[[120 107 142 132 120 130 132 123 118 135 137 134 136 129 140]
 [128 142 122 128 133 129 112 142 122 120 128 139 118 130 122]
 [126 122 105 126 131 127 112 120 123 141 123 115 153 118 157]
 [119 113 131 123 123 129 131 121 123 116 138 126 127 144 122]
 [120 136 136 133 131 126 123 135 123 131 139 119 134 130 130]
 [125 146 140 128 129 133 140 141 129 127 124 134 134 130 122]
 [131 149 126 135 117 133 134 116 127 108 136 140 127 131 120]] -> 140

[[125 140 134 129 121 125 124 118 106 123 138 137 136 137]
 [127 124 121 127 118 109 115 139 136 137 136 127 135 139]
 [138 135 132 128 143 127 129 118 129 118 115 108 136 136]
 [105 130 137 138 135 135 124 144 130 130 118 128 121 117]
 [135 133 127 144 127 129 118 129 119 115 107 135 136 138]
 [108 119 139 137 136 137 126 138 137 128 123 123 125 118]
 [133 127 144 127 129 118 129 119 115 107 136 136 138 135]] -> 137

[[112 130 134 117 142 149 117 118 152]
 [124 135 103 132 130 142 127 143 130]
 [137 134 147 129 128 123 141 129 133]
 [134 133 137 131 128 136 130 142 133]
 [123 140 111 130 126 115 147 120 124]
 [119 122 138 105 143 146 126 112 152]] -> 152

[[129 125 133 117 139 121 135 120 131 128]
 [142 133 142 124 140 131 133 131 142 139]
 [126 111 134 128 133 126 140 114 124 130]
 [135 136 141 114 139 111 138 136 143 132]
 [143 142 136 138 141 142 121 130 138 142]
 [122 123 123 120 132 129 133 122 125 122]
 [122 133 127 127 125 119 126 134 125 128]
 [113 124 112 149 118 137 136 130 113 116]
 [115 131 126 140 123 121 146 140 125 121]] -> 128

[[120 107 114 127 124 134 125 144 127 148 141 128 131 134 113]
 [139 140 134 118 121 127 128 118 136 119 110 128 111 108 120]
 [156 132 137 115 129 130 128 138 124 149 146 132 143 158 114]
 [144 128 127 127 130 116 118 136 132 133 134 125 126 123 129]
 [142 123 114 114 131 126 130 122 130 133 122 124 127 137 115]
 [113 124 126 128 115 134 127 131 131 117 107 125 125 109 124]
 [120 122 123 141 132 128 138 136 116 128 139 121 133 134 139]
 [104 117 130 120 120 135 124 144 135 133 128 139 131 138 122]
 [114 124 137 123 119 132 116 136 144 140 134 140 118 138 131]
 [130 134 132 114 124 141 132 114 130 130 121 133 114 130 122]
 [117 112 116 120 137 145 133 135 124 139 130 122 137 132 118]] -> 113

[[110 111 137 133 124 130 136 128 136 126 144 143 128 125 148]
 [131 120 138 139 108 133 117 126 130 125 119 116 130 129 120]
 [134 141 119 125 120 120 124 121 131 116 133 132 119 139 139]
 [133 145 123 124 116 140 119 119 121 133 122 114 134 117 113]
 [123 129 134 132 117 128 113 112 134 124 134 127 128 126 132]
 [123 126 147 146 125 122 133 124 110 129 115 111 133 119 115]
 [129 116 122 123 123 123 125 126 137 129 116 119 121 137 124]
 [130 131 135 131 140 136 128 130 125 125 137 138 138 136 134]
 [133 102 116 112 127 130 130 124 116 124 115 114 125 118 119]
 [144 123 107 121 132 131 104 132 114 109 116 120 121 122 122]] -> 148

[[126 128 122 129 131 127 123]
 [126 146 123 131 126 130 124]
 [126 147 125 131 125 131 126]
 [132 154 134 128 121 129 130]
 [132 144 133 126 124 127 128]
 [131 149 131 127 125 127 125]
 [125 132 123 131 128 130 126]
 [132 146 133 126 124 127 127]
 [131 139 134 128 123 129 132]] -> 123

[[125 124 129 116 151 125]
 [130 132 129 132 135 137]
 [124 135 131 116 124 137]
 [127 130 126 132 142 145]
 [130 126 128 137 117 147]
 [130 126 125 134 126 143]
 [128 132 128 119 122 126]
 [126 126 129 136 106 128]] -> 125

[[115 123 140 138 120 117 146 122 129 133]
 [135 113 128 135 118 116 129 127 145 141]
 [129 134 145 145 117 124 128 139 132 140]
 [133 132 135 120 138 122 134 125 143 149]
 [134 132 145 118 141 129 142 120 122 136]
 [149 120 132 131 112 139 130 127 127 139]
 [122 122 129 129 137 106 136 129 145 133]
 [116 141 128 129 141 130 143 146 126 127]
 [138 114 119 140 117 144 132 126 127 137]] -> 133
---
Q:
[[125 124  99 127 130 133 110]
 [117 144 126 128 122 118 131]]
A: 122

Q:
[[142 134 138 112 123 153]
 [130 108 125 115 129 151]]
A: 115

Q:
[[150 137 126 110 128]
 [157 138 129 120 137]]
A: 129

Q:
[[114 122 146 130 110]
 [149 108 151 141 126]]
A: 151

Q:
[[125 125 125 125 100 122]
 [132 134 134 128 133 128]]
A: 128

Q:
[[130 128 130 132 110 152]
 [123 132 123 132 132 112]]
A: 132
---
[[114 152 145 106 134 129]
 [134 123 135 129 135 134]]: 134

[[153 121 141 117 125]
 [131 122 115 143 130]]: 125

[157 114 140 113 132]: 132

[[130 109 142 128 135 116]
 [140 120 127 122 138 117]
 [114 140 154 112 125 132]]: 135

[[137 126 142 138 131 108]
 [134 126 111 132 131 147]
 [102 131 129 129 129 138]]: 131

[150 120 108 155 121 124  99]: 121

[136 116 130 152 146 123 143]: 146

[113 117 149 144 127 109]: 127
---
array([[126, 133, 152, 150],
       [133, 143, 141, 157],
       [126, 136, 148, 146]]) Answer: 141

array([[125, 141, 126, 133],
       [123, 152, 127, 137]]) Answer: 126

array([[126, 149, 135, 110],
       [126, 149, 138, 110],
       [126, 150, 132, 110]]) Answer: 138

array([[120, 135, 127, 106],
       [129, 124, 120, 139]]) Answer: 127

array([[141, 118, 114, 134],
       [149, 112, 129, 115]]) Answer: 114

array([[117, 116, 128, 133],
       [103, 133, 127, 135],
       [119, 133, 124, 138]]) Answer: 127

array([[129, 137, 137, 112],
       [121, 119, 137, 154]]) Answer: 137

array([[156, 136, 129, 103],
       [111, 119, 132, 123]]) Answer: 129

array([[122, 121, 127, 151],
       [144, 156, 145, 113]]) Answer: 127

array([[110, 158, 122, 154],
       [145, 140, 133, 130],
       [140, 156, 124, 113]]) Answer: 133
